Some points, one per row:
vec![43, -32, 9, -52, -26, -19, -33, 24, -1, 52, -31, 7, -33, 7, -1, 29, 2, 100, 7, 33, -10, 1, -5, -51, 12]
vec![24, 14, -44, -28, 24, -82, 12, 19, 59, 20, -38, 18, 78, 7, 1, -10, -64, 43, 39, 1, -6, -30, 9, -34, -21]
vec![4, -32, 19, -13, 17, -4, -1, 16, -7, -63, -32, -41, 31, 52, 38, -35, -60, -22, 55, 9, -25, 44, -10, -56, -21]
vec![6, 16, 19, 51, -52, 13, 17, -32, -21, -16, 48, 0, -31, -17, -11, -19, 64, 25, -58, -8, -16, 11, -23, 113, 3]
vec![17, 22, -18, -74, -1, -45, 2, -16, 9, 66, -7, 44, 36, -2, 33, -24, -69, 8, 15, -3, 6, -41, 20, -31, 66]
vec![3, 12, -10, 46, 14, 35, 61, 10, 3, -11, 4, -25, 26, 11, 0, -96, -38, -71, 27, -36, -16, 10, 10, 13, -80]
vec![36, -21, -37, -40, -38, 11, 14, 9, 16, 75, -18, 22, 13, -17, -35, 25, 27, 58, 24, 29, -36, -8, -1, -64, 27]
vec![-23, 32, 31, -127, -59, -6, -14, -14, -23, 91, 19, 38, 7, 11, -1, -2, 52, 61, 29, 21, 2, -22, -43, -27, 6]
vec![3, 35, -12, -98, -21, -55, -27, 6, -19, -15, -33, -14, 8, -1, 3, -9, 67, 71, 25, 10, 9, 59, -4, 21, -3]
vec![15, -54, 31, 58, 10, 29, -27, 35, -48, 30, 24, -8, -41, -11, 24, 42, 27, -23, -49, 22, -1, -18, -10, -26, -23]
vec![27, -9, -31, 28, -42, 25, 23, -8, 60, 54, -55, -18, -25, -2, -23, 36, 14, 91, 30, 30, -34, -33, -17, -33, -22]
vec![31, -36, 8, -3, 7, 17, -5, 8, -71, 15, 62, 53, 17, 8, 20, -11, -22, -75, -15, -19, 12, -9, -15, 4, -8]
vec![7, -9, -24, 53, -3, 57, 45, -18, -47, 29, 41, -9, 46, 2, -1, -25, 2, -78, -17, -17, 16, -42, -21, 39, -28]
vec![7, 22, -16, -16, 0, -38, -2, -20, 89, -29, -30, 28, -35, 1, 49, -11, -31, 81, -11, 9, -44, -27, 24, -60, 90]
vec![-22, 9, 6, -120, 1, -43, -25, -6, -55, 5, 1, 36, -16, 20, -37, 61, 40, 95, 40, 12, 5, 44, -23, -34, 33]
vec![-43, 62, -31, -66, -23, -36, -4, -40, 1, 101, -39, 20, 33, -24, -27, 8, 51, 109, 40, 19, 6, 11, -40, -14, 43]
vec![46, 11, -41, 34, 25, 32, 43, 13, 43, -52, -11, -35, 31, 2, 17, -51, -30, -34, 37, -13, -39, 8, -4, -57, -75]
vec![-42, -5, 56, -19, -23, -19, -35, 17, -3, 67, 12, 28, -21, -1, -7, 16, -5, -42, -12, -21, -13, 47, -2, 108, -57]
vec![-10, 30, -44, 2, -35, 19, 9, -20, 38, 24, -9, -10, -34, -20, -18, -96, 87, 119, 14, 30, -6, -14, 17, -67, 62]
vec![10, 40, -12, 30, 16, 22, 42, 50, 8, -69, 20, -27, 124, 30, 6, -76, -24, -91, -4, -25, -31, -35, -14, 8, -123]
vec![-8, -2, 1, 106, 42, 67, 29, 7, 75, -85, -46, -64, -13, 2, 4, -20, 51, -61, -68, 2, -17, -15, 20, 7, -89]
vec![42, -1, -20, -103, -26, -44, -3, 20, -31, 33, 17, 39, 24, 24, 10, -25, -25, 40, 39, 5, -20, -13, 19, -19, 2]
vec![-15, -14, 30, 61, 43, 9, -1, 19, 72, -49, -41, -53, -47, -11, 33, -9, 1, -48, -53, -6, -10, 8, 54, -28, -10]
vec![11, -28, -25, -75, -27, -40, -13, 25, 10, 29, -10, 64, 34, 17, 23, -8, -28, 87, 45, -8, -7, 7, -8, -58, 14]
vec![-11, -18, 23, -26, -12, -5, -27, -8, -90, 26, 51, 13, -10, -14, -15, 28, 29, 11, -16, 5, 33, 27, -17, 42, 32]
vec![-10, -13, 34, -32, -25, -3, -23, -5, -79, 4, 61, 9, -23, -11, -18, 40, 33, 8, -16, -2, 25, 16, -11, 47, 43]
vec![27, 10, -11, -55, 4, -35, -26, -4, 47, 34, -28, -11, -47, -14, 27, 53, -2, 81, 11, 40, -17, -30, 14, -85, 34]
vec![1, -29, 4, 122, 5, -41, 64, 50, -46, -3, 14, -13, 78, 23, -34, -68, -3, 12, -3, -13, -23, -11, -51, 18, 4]
vec![-11, 31, 17, -22, 26, 17, 29, 24, 82, -71, -22, -16, 14, 8, -26, -109, -36, -107, -22, 3, -36, -6, -4, 127, 35]
vec![12, -19, -6, 26, -7, -26, 5, -6, -26, 16, 50, 25, 33, 18, 23, -16, -92, -71, -5, -5, 35, -27, 20, -29, 37]
vec![-26, 4, 41, -77, 0, -17, -12, 14, -50, -33, -10, 12, -31, 14, 5, 25, 14, 3, -19, -18, 21, 66, 14, 36, -42]
vec![11, 21, -8, 118, 29, 12, -24, 14, 36, -95, -29, -52, -40, 11, 52, 8, -68, -2, 5, -4, -6, 2, 13, -48, -21]
vec![28, -36, 10, 64, -21, 37, -25, 0, 37, 4, -19, -3, -27, -12, 7, 83, 49, -51, -35, 15, 11, -36, -11, -67, 31]
vec![18, -38, 13, 89, 15, 24, -10, 4, 21, -11, 1, -35, -34, -32, 17, 47, 6, -46, -51, 9, -2, -26, 23, -23, 55]
vec![-4, 14, -21, 61, 20, 39, 59, 20, 10, -44, -22, -7, 38, 17, 8, -97, -46, -93, 17, -32, -8, -12, 8, 30, -47]
vec![-15, 36, -13, -91, -21, -71, -22, -23, -6, 12, 3, 18, 30, -14, -9, 36, 11, 92, 30, -4, 15, 25, 7, -11, 53]
vec![-49, -6, 9, 18, 13, -6, 3, -5, -66, 24, 72, 42, -24, -49, 8, 68, 58, 26, -37, -5, 39, -15, -29, 15, -38]
vec![-33, -39, 41, -46, 18, 2, -6, -3, -63, 51, 63, 28, -4, -34, -17, 3, 14, -8, -31, 1, 37, 9, -3, 18, 33]
vec![30, 24, -35, -86, 2, -49, -2, 3, 5, 35, -32, 28, 40, 12, 13, -14, -58, 30, 43, -3, 2, -13, 15, -45, 51]
vec![-13, 2, 1, -106, -33, -52, -28, -2, -28, 46, 4, 23, 1, 5, -26, 48, 26, 100, 40, 11, 16, 30, -20, -9, 24]
vec![15, 32, -28, 14, 9, 44, 44, 18, 10, -3, -12, -6, 25, 15, 2, -87, -37, -60, 34, -46, -15, -13, 9, 24, -55]
vec![8, 20, -35, -67, -9, -66, 6, -7, 5, 67, -11, 31, 54, 24, 6, 15, -61, 23, 65, -10, -9, -15, 5, -24, -2]
vec![40, -2, -29, 28, -25, 14, -2, -23, 50, 64, -35, -32, -7, -21, -31, 5, 13, 122, 40, 40, -19, -34, -20, -39, -12]
vec![-22, -80, 42, 119, 14, 0, -13, -11, -14, 35, 72, 45, -10, -6, -29, 39, 25, -75, 30, 11, -21, -42, -28, 5, -2]
vec![17, 18, -23, 4, 27, -60, -15, -11, 56, 21, -55, -29, 2, 0, 29, 44, -6, 47, -32, 6, -33, -1, 20, -66, 108]
vec![38, 11, -26, -6, 0, -56, -6, 20, 68, 33, 3, -39, -40, -10, 17, 39, -36, 52, 14, 31, -4, -22, 8, -89, -11]
vec![-34, -14, 50, -29, -8, -3, -4, 10, -60, -56, -11, -12, 0, 18, -4, 18, 6, 27, 5, -31, 14, 65, -1, 23, -2]
vec![27, 14, -39, -61, -36, -16, 34, -22, 16, 51, -3, 41, 80, 7, -31, -37, -4, 40, 58, 1, 16, -28, -33, -43, -15]
vec![38, -2, -14, -3, -8, -51, -21, -1, 53, 15, -63, -16, 0, -7, 11, 49, -18, 73, 15, 27, -13, -15, 22, -66, 33]
vec![56, 15, -37, 78, 11, -59, -12, 18, 57, -26, -32, -53, -19, 27, -11, 4, -7, 97, -34, 38, -1, -13, 18, -65, -43]
vec![-31, 41, 74, -48, 71, -42, -63, 42, 8, -67, -42, 37, 48, -8, 24, -50, 53, -12, 4, -21, -18, 15, 11, -60, -39]
vec![17, -15, -1, 43, 17, -4, 4, -5, -32, 5, 34, 21, 33, -16, 32, -2, -42, -112, -18, -20, 6, -39, 20, 26, 57]
vec![29, 18, -43, -41, -22, -15, 22, -16, -7, 52, -21, 29, 75, 21, -14, -47, -49, 58, 68, -4, -6, -32, -13, -15, -4]
vec![27, -11, -13, 23, 16, 5, 2, 1, -28, 43, 14, 4, 46, 1, 31, -12, -60, -90, 9, -26, 9, -42, 19, -13, 39]
vec![-8, 30, 22, 14, 67, -67, 24, 19, 42, 20, -2, 13, 46, -6, 48, -69, -81, -79, 4, -21, -26, -9, 8, -67, -8]
vec![-51, -1, 26, -63, 2, -10, -17, 31, -37, -53, -9, 16, -33, 15, 13, -15, 35, -14, 11, -22, 16, 87, 10, -4, -3]
vec![-24, -11, 25, -37, -16, -20, -21, 1, -68, 29, 66, 1, -18, -24, -11, 50, 38, 5, -13, -5, 27, 27, -10, 50, 10]
vec![31, 19, -41, -90, -3, -43, -11, -1, 13, 25, -23, 9, 23, 11, 9, 12, -60, 42, 32, 7, 1, -11, 31, -24, 41]
vec![32, 25, -23, 31, 46, 70, 35, -6, 24, -52, -41, -33, 38, 38, -31, -69, -17, -66, 0, -27, -13, -24, 19, 10, -65]
vec![7, 10, -5, -12, 33, -2, -20, 16, 24, -29, -26, 7, 8, -7, 42, -33, -57, -65, 27, -40, 13, 2, 39, -6, 20]
vec![20, -8, -16, 24, 20, 15, -3, -9, -41, -41, 48, -18, 19, -7, 34, -31, -34, -74, -1, -16, 22, -29, 31, 31, 32]
vec![14, -35, 21, 103, 5, 16, -15, 10, 16, -11, 15, -37, -40, -24, 29, 35, 8, -67, -57, 11, 7, -23, 18, -14, 26]
vec![-47, -28, 12, -36, 5, 33, -6, -8, -88, -4, 72, -16, -59, -4, 30, 24, 52, 27, 0, 25, -2, 11, -21, 29, -14]
vec![-13, -17, 30, -38, -16, -6, -26, -13, -82, 8, 60, 27, 6, -15, -16, 48, 52, -5, -15, -5, 22, 26, -14, 51, -9]
vec![4, 22, -13, 24, 3, 38, 60, 5, 18, -34, -13, -13, 32, 15, 8, -87, -38, -77, 20, -36, -12, 9, 13, 14, -76]
vec![-11, -32, -8, 45, -7, 53, 24, -4, -5, 1, 50, -11, 47, -12, 24, -23, 22, -93, 18, -36, -24, -39, -17, 54, 16]
24 more points follow, each with its number after it:
vec![-8, -2, 9, -9, -11, -16, -20, -34, -42, 0, 45, -7, -12, -27, -7, 64, -2, -16, -20, -1, 30, 16, 9, 42, 82] 0
vec![-6, 50, -1, 38, -8, 44, 50, 1, 11, -36, -34, -3, 3, 42, -4, -85, -68, -89, 36, -24, 1, -28, 10, 4, -28] 1
vec![-24, -14, 33, -62, 21, -61, -38, 18, 87, 43, -36, -10, -16, -20, -11, 27, 25, 118, -14, -4, -5, -37, 21, 0, 78] 2
vec![-6, 31, -29, -72, -35, -26, -1, -51, -1, 37, -12, -7, 20, -5, -39, 27, 26, 120, 58, 10, 13, 9, -23, 8, 35] 3
vec![38, -45, 13, 85, 26, 40, -3, -28, 25, -85, -46, 14, 31, -14, 3, 18, -13, 26, -69, 12, 5, -34, 4, 11, 12] 4
vec![12, 34, -16, 37, -22, -63, -5, 22, -27, 41, -10, 28, 35, 44, -43, -77, -31, 27, 31, 18, 0, -77, 23, 83, -5] 5
vec![-9, 7, 29, -84, -21, -11, -20, 13, -46, -43, 8, 24, -36, 5, -1, -18, 15, 31, -21, -8, 8, 64, 16, 52, 16] 6
vec![29, 26, -38, -64, -14, -55, 2, 3, 5, 22, -9, 31, 59, 19, 10, -11, -64, 1, 45, 3, -8, -8, 20, -63, 34] 7
vec![-53, 73, 64, -51, 36, -16, -18, 8, 43, -71, -17, 17, -31, -6, -4, -40, 103, -10, 2, -45, 19, 25, 21, -60, -100] 8
vec![12, -41, 17, 92, 5, 20, -14, -3, 23, -1, 9, -33, -35, -27, 30, 50, 6, -63, -51, 21, -1, -28, 14, -18, 36] 9
vec![63, 30, -17, -19, -33, 3, -28, -28, 35, 9, -31, 40, 12, -5, -8, 70, -6, 47, 19, 22, -32, -22, -40, -73, 49] 10
vec![18, -6, 17, -35, 13, 6, 15, 42, -34, -33, 9, 21, 3, 26, 33, -70, -50, -53, 4, -34, 9, 21, 14, 7, -76] 11
vec![3, -42, 24, 70, 10, 20, -29, 21, -21, -18, 36, -43, -6, -5, -3, 75, -7, -47, -53, 15, 19, -44, 32, 15, -15] 12
vec![21, 31, -7, -12, -30, -64, -14, 14, 46, 50, -55, -2, -10, -18, 20, 27, -5, 64, -17, 23, -25, -18, 16, -38, 80] 13
vec![-15, 49, -22, -69, 29, -56, -19, -7, 127, 13, 10, -15, -61, -1, -24, 48, 12, 8, 20, 25, -1, -11, 38, -73, -52] 14
vec![-12, 17, -5, -118, -35, -45, -40, -7, -27, 15, 18, 14, 8, 14, -31, 19, 17, 121, 39, 24, 12, 33, -16, 1, 34] 15
vec![-23, 7, -13, 77, 39, -2, 24, 23, 86, -28, -44, -42, -41, -33, 14, -35, -17, 26, -11, 43, -47, 51, 15, -86, -45] 16
vec![39, 5, -14, -99, -21, -28, -9, 22, -36, 43, 2, 55, 30, 21, -3, -18, -56, 41, 53, 1, -2, -5, -8, -35, 6] 17
vec![19, -17, -23, 56, 8, 49, 58, -10, -21, -6, 1, 20, 2, -27, -13, -25, -15, -28, 26, -20, -11, -19, -27, 19, 40] 18
vec![10, -1, 16, -21, 10, 14, 8, 55, -57, -18, 14, 28, 0, 18, 12, -82, -33, -77, 4, -24, 4, 22, 36, 3, -62] 19
vec![-17, 9, 9, -82, -21, -56, -37, -23, -33, 46, 2, -17, 4, 22, -25, 11, 43, 127, 38, 15, -1, 11, -24, 5, 60] 20
vec![-47, 16, -9, -127, 68, -5, 0, 97, -35, -7, -2, -4, 4, 27, -11, -39, 127, 41, -29, 2, -6, 7, -57, -27, 17] 21
vec![12, -15, 18, -56, 16, 11, 1, 52, 10, 3, 3, 28, -22, 12, 37, -36, -74, -98, 5, -6, 12, 26, 11, -42, -61] 22
vec![-11, -13, 24, 109, 7, 54, 12, 11, 80, -38, -35, -95, -38, -4, 1, -17, 28, -21, -25, -9, -33, -5, 22, 37, -64] 23
Which of these numbered points is nearest to each point below, looking only along the 6 directions in which the first points spread most? Its number follows each.
vec![21, -68, 31, 51, 0, 45, -25, 13, -28, 3, 39, 19, -14, -1, 4, 48, 55, -46, -63, 16, -17, -19, -13, 9, -38] > 12
vec![-22, 16, -6, -127, -16, -45, -10, -1, -45, 10, 0, 60, -14, 17, -7, 31, -5, 123, 5, 21, 29, 24, -31, -20, 37] > 15
vec![41, -4, -29, 50, -7, 38, 6, -18, 19, 82, -40, -38, -15, -4, -35, 19, -28, 62, 13, 34, -35, 8, -20, -68, 22] > 10
vec![8, 32, -55, -43, -14, -20, 26, -51, 29, 83, -24, 12, -15, 3, -23, -6, -3, 110, 48, 14, 4, 12, -27, -15, -42] > 3
vec![12, -22, 44, -18, 16, 26, -7, 28, 13, -43, -16, 9, -55, 18, 32, -56, 15, 1, -39, -30, -12, 30, 24, 30, -88] > 8
vec![37, -24, 11, 2, -26, -8, -64, 12, 2, 22, 57, 1, -40, 19, -3, -8, -41, 119, 6, 32, -1, -10, -6, -44, -11] > 10
vec![-35, 67, -23, -9, -5, -79, -4, -45, 27, -3, -32, 41, 6, -1, -12, 88, 96, -15, 7, -18, -8, -11, 4, -25, 96] > 2
vec![8, 18, 36, 29, 29, 45, -37, 26, 5, -127, -44, -23, -72, 23, -50, 45, 27, -2, 38, 11, 18, 21, -28, 4, -86] > 8
vec![-15, 34, -34, -83, -35, -23, 1, -49, -4, 58, -9, 0, 25, -3, -47, 35, 21, 90, 56, 17, 9, 7, -23, 8, 55] > 3
vec![15, 7, -17, -115, 22, -19, 12, 12, 20, 50, -50, 16, 61, 15, 11, -2, -75, -67, 41, 17, -6, -17, 17, -63, 25] > 7
vec![-45, 18, 1, 44, -4, -1, 29, 65, 52, -41, 4, -93, -38, 29, 4, -46, -33, 92, -48, -11, -5, -7, 52, -46, -13] > 16
vec![17, -38, 17, 95, 13, 14, -10, 4, 17, -12, -11, -6, -46, -26, 32, 36, 14, -50, -54, 12, 1, -41, 22, -17, 49] > 9
vec![22, -6, -46, 34, -35, 9, -3, -5, 64, 79, -38, -45, -5, -7, -25, 25, 2, 100, 33, 45, -26, -28, -24, -15, -8] > 10
vec![-25, 31, 22, -73, 5, -30, -17, 26, 26, 6, 6, -4, -12, -25, 35, 59, -7, 51, 44, -11, 21, -32, -6, -127, 16] > 14
vec![20, 17, -38, -50, 7, -56, 6, 18, 2, 10, -18, 25, 46, 0, 0, 0, -78, -3, 43, 1, 10, -7, 28, -50, 51] > 7
vec![9, 9, -4, -68, 32, 5, 34, 38, -5, -25, 6, 40, 2, 13, 21, -84, -59, -72, 5, -31, 25, 11, 22, -27, -42] > 11
vec![-13, -4, 13, 94, 10, 74, 26, 23, 85, -34, -31, -59, -50, -9, 0, -31, 21, -46, -39, 5, -27, -12, 17, 25, -103] > 23
vec![-13, -32, 44, 31, 79, 45, 18, 9, -8, -51, -68, -28, 16, -8, 11, -31, -6, 23, -35, -4, -40, -56, 16, 33, 69] > 4
vec![26, -15, -5, -3, -17, -56, -16, -6, 76, 15, -43, -26, 1, -2, 9, -1, -14, 87, -7, 23, -8, -6, 36, -66, 65] > 13
vec![12, -9, 10, -16, 7, 11, 12, 39, -31, 5, -2, 30, 30, 15, 31, -56, -56, -52, 0, -41, -4, 31, 16, -7, -65] > 11
vec![-14, 4, 18, 127, 10, 82, 19, 7, 57, -35, -37, -65, -58, -9, -3, -42, 22, -36, -32, 6, -21, 2, 7, 16, -78] > 23
vec![30, 24, -18, 16, 11, 44, 46, -6, 13, -31, -2, -14, 19, 27, 16, -104, -36, -75, 14, -30, -10, -11, 8, 16, -64] > 1
vec![10, -43, 5, 118, 21, 18, -13, 11, 11, 5, 6, -40, -28, -26, 11, 53, -23, -46, -35, 5, 2, 0, 14, -46, 48] > 9
vec![-9, 14, -1, -112, -21, -57, -28, -11, -39, 30, 21, 29, -15, 9, -17, 42, 19, 96, 36, 7, 4, 37, -9, -3, 21] > 15
vec![36, 1, -32, 29, -28, 17, 3, -20, 47, 85, -51, -21, -11, -19, -23, 9, 7, 111, 34, 33, -28, -25, -15, -28, -23] > 10
vec![-21, 13, 35, -55, -15, -7, -4, 42, -40, 19, 6, -21, -45, -7, -6, -14, 24, 62, -25, -20, 17, 70, -8, -5, -6] > 21
vec![-62, 8, 3, -43, -3, -2, -3, 12, -63, 79, 13, -4, -41, -7, -21, 72, -25, -24, 3, 13, 25, 1, -21, 50, 108] > 0
vec![-52, 1, 19, -32, -35, 6, -9, 3, -59, -24, 9, 20, -2, 34, -12, 9, 120, -25, -25, -12, 4, 69, -3, 64, -100] > 21
vec![-41, 3, 39, -80, -10, -12, -12, 30, -28, -34, 32, -5, -60, 14, 5, 2, 14, 5, -8, -24, 16, 65, 10, 13, 13] > 6
vec![1, -1, 10, 100, 22, 78, 25, 5, 66, -38, -54, -72, -38, -7, 4, -47, 40, -32, -30, 1, -25, -2, 5, 11, -79] > 23
Now 24 new points, numbered from 0 again:
vec![-15, 37, 49, 24, 7, -16, -51, 10, -57, -52, 16, 35, -14, -29, -7, 4, 19, -87, -13, 23, 55, 25, -41, 42, 5] 0
vec![-5, 69, -41, 17, 31, -80, -33, 23, 33, -25, -13, 57, 68, 27, 25, -37, -78, 20, 32, -19, -22, -16, 9, -51, 11] 1
vec![28, -17, -5, 31, 5, -8, 11, -10, -42, -17, 33, 30, 37, -7, 31, -2, -52, -81, -11, -12, 10, -33, 28, -16, 51] 2
vec![-13, 0, 10, -108, -12, -44, -45, -21, -28, 61, 18, 31, -21, 1, -9, 10, 33, 94, 61, 23, -6, 35, -9, -13, -16] 3
vec![-35, -19, 2, -114, 18, -29, -7, -12, 2, 9, 11, -28, -21, 8, -7, 31, 32, 41, 22, -8, -10, 62, 52, -16, -16] 4
vec![-2, -37, 3, 107, -22, 75, 15, -4, 20, 22, 24, -35, -2, -26, 6, -23, 70, -53, -56, 9, -14, -19, -29, 36, -15] 5
vec![-4, 16, -14, -12, 7, 9, 60, -12, 38, -68, 27, 0, 39, 10, -31, -81, -75, -38, 41, -4, -3, -14, 19, 85, -102] 6
vec![-16, 20, 3, 41, 65, -11, -43, 11, 51, -55, -43, 1, 26, -9, 51, 61, -37, 43, -8, 27, -74, 13, 16, -108, -82] 7
vec![25, -31, 16, 74, 22, 42, -18, 35, 8, -66, 56, 69, 4, -6, 5, -104, -9, -59, -38, -7, -6, -31, 33, 8, -81] 8
vec![16, -20, 13, 69, 51, -10, 7, 15, 61, -71, -59, -48, -15, 0, 30, -11, 2, -51, -52, 1, -4, 16, 48, -35, -34] 9
vec![38, 0, -17, -15, 6, -52, -30, -5, 54, 29, -49, -26, -17, -4, 9, 52, -11, 81, -1, 30, -19, -9, 22, -64, 48] 10
vec![21, -48, 38, 61, -13, 36, -18, 25, -32, 27, 29, -8, -48, -14, 11, 21, 20, -15, -56, 18, 0, -12, -11, 19, -37] 11
vec![36, 21, -45, -61, 8, -61, -6, -2, 17, 21, -21, 21, 33, 11, 8, -6, -46, 13, 61, 8, -13, -29, 24, -28, 45] 12
vec![-13, 35, 6, -74, -24, -43, -50, -44, -16, 5, 12, 57, 42, -33, -20, 41, 47, 78, 48, 20, 4, 24, -34, -11, 25] 13
vec![15, 15, -58, 58, -22, 18, 2, -19, 45, 63, -48, -27, -3, -19, -29, 40, 36, 124, 11, 35, -17, -33, -13, -54, -4] 14
vec![-33, 4, -9, 11, -26, 45, 9, -65, -37, 7, 36, 4, 3, -41, -31, 32, 52, -1, -8, 15, 24, 7, -24, 78, 26] 15
vec![-16, -14, 21, -37, -9, -9, -23, -4, -61, -12, 107, -5, -10, -18, -16, 54, 58, -22, -25, 2, 30, 9, -25, 36, 28] 16
vec![37, 4, 5, 73, 51, 31, -17, -20, 16, 21, -23, -28, -71, -6, -5, 66, 8, -99, -41, 19, -26, -8, 4, 59, -68] 17
vec![15, -35, 23, 86, 20, 53, 26, -12, 66, 41, -23, -58, -55, 23, 10, -11, 0, -37, -18, 11, -35, 7, -48, 20, -119] 18
vec![-30, -29, 9, 63, 42, -6, -11, 11, 59, -84, -52, -35, -73, 11, 11, 16, 28, -8, -47, 12, -13, 26, 67, 0, -3] 19
vec![-11, 18, 21, -127, -25, -49, -17, 22, -10, 36, 24, -23, 17, -4, -36, 14, 13, 93, 8, 28, 22, 30, -3, -37, 9] 20
vec![-10, 15, 3, -114, -23, -40, -34, -1, -55, 54, 9, 13, 20, 2, -25, 45, 18, 118, 19, 16, 7, 24, -17, -14, 41] 21
vec![-39, 35, -18, -69, -1, -53, -32, -27, -27, 54, 15, -13, 4, 7, -16, 45, -23, 52, -1, 12, 20, 25, 16, -17, 127] 22
vec![35, -18, -24, 47, 32, 12, 4, -50, -9, 21, 38, 24, 75, -5, 13, -127, 43, -75, -1, -4, 6, -36, -12, 57, -24] 23
Which of these numbered points is nearest to each point below, looking only along the 6 directions in which the first points spread most? Its number follows each.
vec![-14, 12, -4, -112, -31, -41, -34, -3, -23, 45, 10, 40, -13, 2, -20, 34, 10, 104, 38, 9, 11, 36, -14, -21, 33] > 21
vec![-24, -30, 21, 113, -17, 80, 25, -5, 0, -39, 12, -24, -26, -2, 16, -4, -10, -21, -74, 35, -10, -28, -20, -8, 32] > 17
vec![-16, -36, 33, 23, 31, 25, -12, 58, 15, -58, -25, 6, -48, -4, 31, -76, 20, 8, -74, 7, -6, 47, 14, 10, -42] > 19
vec![-8, 6, 6, 36, 38, -20, 39, 28, 64, -48, 23, -25, -36, -62, 10, 38, -69, 49, 9, 7, -17, -31, 13, -38, -36] > 7
vec![-8, 21, -7, -72, -16, -59, -27, -22, 5, 65, -29, 1, 29, 58, -5, -11, 1, 78, 37, -25, 15, 40, -11, -46, 10] > 20
vec![7, -2, 13, 101, 5, 62, 30, 36, 56, 6, -24, -58, -34, -6, 4, -29, 15, -44, -54, -15, -4, 5, -1, -20, -115] > 18
vec![20, -23, -10, 42, -5, 55, 34, -19, -34, 42, 40, -3, 46, -12, -6, -47, 2, -78, 14, -22, 7, -23, -14, 17, -24] > 23
vec![46, -30, -2, -40, -25, -22, -37, 26, 6, 65, -26, 16, -34, 1, 1, 39, 15, 103, 13, 29, -13, 4, -15, -41, -36] > 20
vec![48, -29, 6, -68, -17, -13, -40, 39, 15, 67, -29, 28, -40, 1, 6, 18, 12, 83, 3, 31, -10, -1, -17, -53, -18] > 20
vec![2, 8, 15, 49, 37, 16, -2, 17, 36, -92, -39, -43, -59, 24, 19, -52, 25, -2, -40, -14, -24, -20, 81, -28, 27] > 19
vec![43, 3, -28, 39, -32, 12, 3, -13, 55, 81, -47, -23, -28, -12, -33, 5, -1, 103, 25, 31, -25, -33, -15, -24, 15] > 14
vec![-8, -11, 14, 107, 16, 85, 27, 11, 80, -37, -38, -53, -35, -12, 4, -20, 34, -32, -38, -2, -31, -22, 10, -15, -77] > 18
vec![7, 7, -21, 30, 1, 46, 54, 8, 19, -45, -14, -6, 28, 19, 8, -92, -6, -83, 31, -37, -9, 1, 8, 18, -70] > 6
vec![-19, 40, -31, -79, -38, -9, -21, -45, 0, 25, -20, -1, 24, -2, -48, 22, 28, 96, 61, 17, 18, 18, -19, 3, 58] > 13
vec![48, 3, -17, 6, 8, -49, -20, -4, 58, 42, -53, -24, -26, -4, 8, 43, -19, 44, 8, 20, -9, -11, 22, -76, 33] > 10
vec![21, -15, -25, 56, -1, 45, 44, -19, -46, 13, 47, 0, 37, -12, -13, -17, 0, -52, 3, -10, 8, -49, -35, 69, -14] > 23
vec![-49, -16, 22, 96, -9, 17, -18, -38, 1, 7, 17, 1, -12, 16, -29, 74, -4, -16, 1, -21, 78, -12, -59, 35, -25] > 11
vec![-33, 15, -22, -66, -26, -27, -31, -44, 28, 7, -15, 16, -10, 24, -27, 37, 30, 77, 71, 2, 4, 37, -53, 2, 102] > 13
vec![-9, -21, 30, -25, -15, 5, -24, -23, -78, 23, 58, 6, -23, -11, -7, 37, 41, -3, -19, 2, 23, 25, -18, 52, 15] > 16
vec![-22, -5, -1, 18, -28, 35, 13, -54, -36, 12, 40, -23, 15, -34, -28, 43, 54, -13, -8, 0, 21, 1, -33, 80, 46] > 15
vec![-3, 11, -26, 70, -9, 19, 51, -40, -9, 73, 21, 39, 74, -27, -50, 8, -4, -25, 13, -13, -8, -60, 0, 26, -52] > 23
vec![27, -8, -20, -20, -13, -36, -20, 9, 50, 15, -53, -15, -10, -17, 12, 51, -16, 82, 2, 40, -24, 0, 19, -60, 51] > 10
vec![34, 6, -43, 29, -25, 17, -11, -23, 38, 82, -44, -46, -10, -7, -33, 26, 11, 92, 23, 41, -21, -33, -6, -12, 16] > 14
vec![-24, 71, -32, 127, 27, 7, 9, -26, 24, -23, 8, -108, -40, 36, -3, 36, 41, -70, -1, 6, -35, -6, -11, -49, -41] > 18
vec![39, -23, -11, -39, 1, -30, -47, 12, 9, 71, -42, 49, -54, 0, 0, 2, 44, 110, -6, 27, -16, 24, -16, -21, -8] > 13
vec![23, 13, -46, -66, -5, -55, 3, 2, 21, 13, -23, 31, 42, 18, 19, -2, -55, 24, 51, -7, -6, -14, 15, -38, 47] > 12
vec![19, 2, 8, 127, 34, 50, 42, 37, 37, -11, -41, 8, 21, 3, -10, -95, -41, -61, -76, 7, -35, -19, -2, 3, -71] > 8
vec![19, -55, 29, 69, 1, 29, -27, 29, -37, 13, 45, 8, -46, -24, 11, 37, 11, -15, -35, 22, -3, -15, -4, 3, -49] > 11
vec![3, 14, -47, -71, -18, -15, 17, -12, -4, 88, -18, 31, 73, 15, -10, -21, -55, 27, 69, -3, -10, -23, -15, -3, 24] > 12
vec![-23, -55, 13, 45, -2, -12, -34, -13, -7, -20, -4, 3, -11, 0, -9, 52, 32, -9, -58, 15, 56, -6, 24, 71, 7] > 11
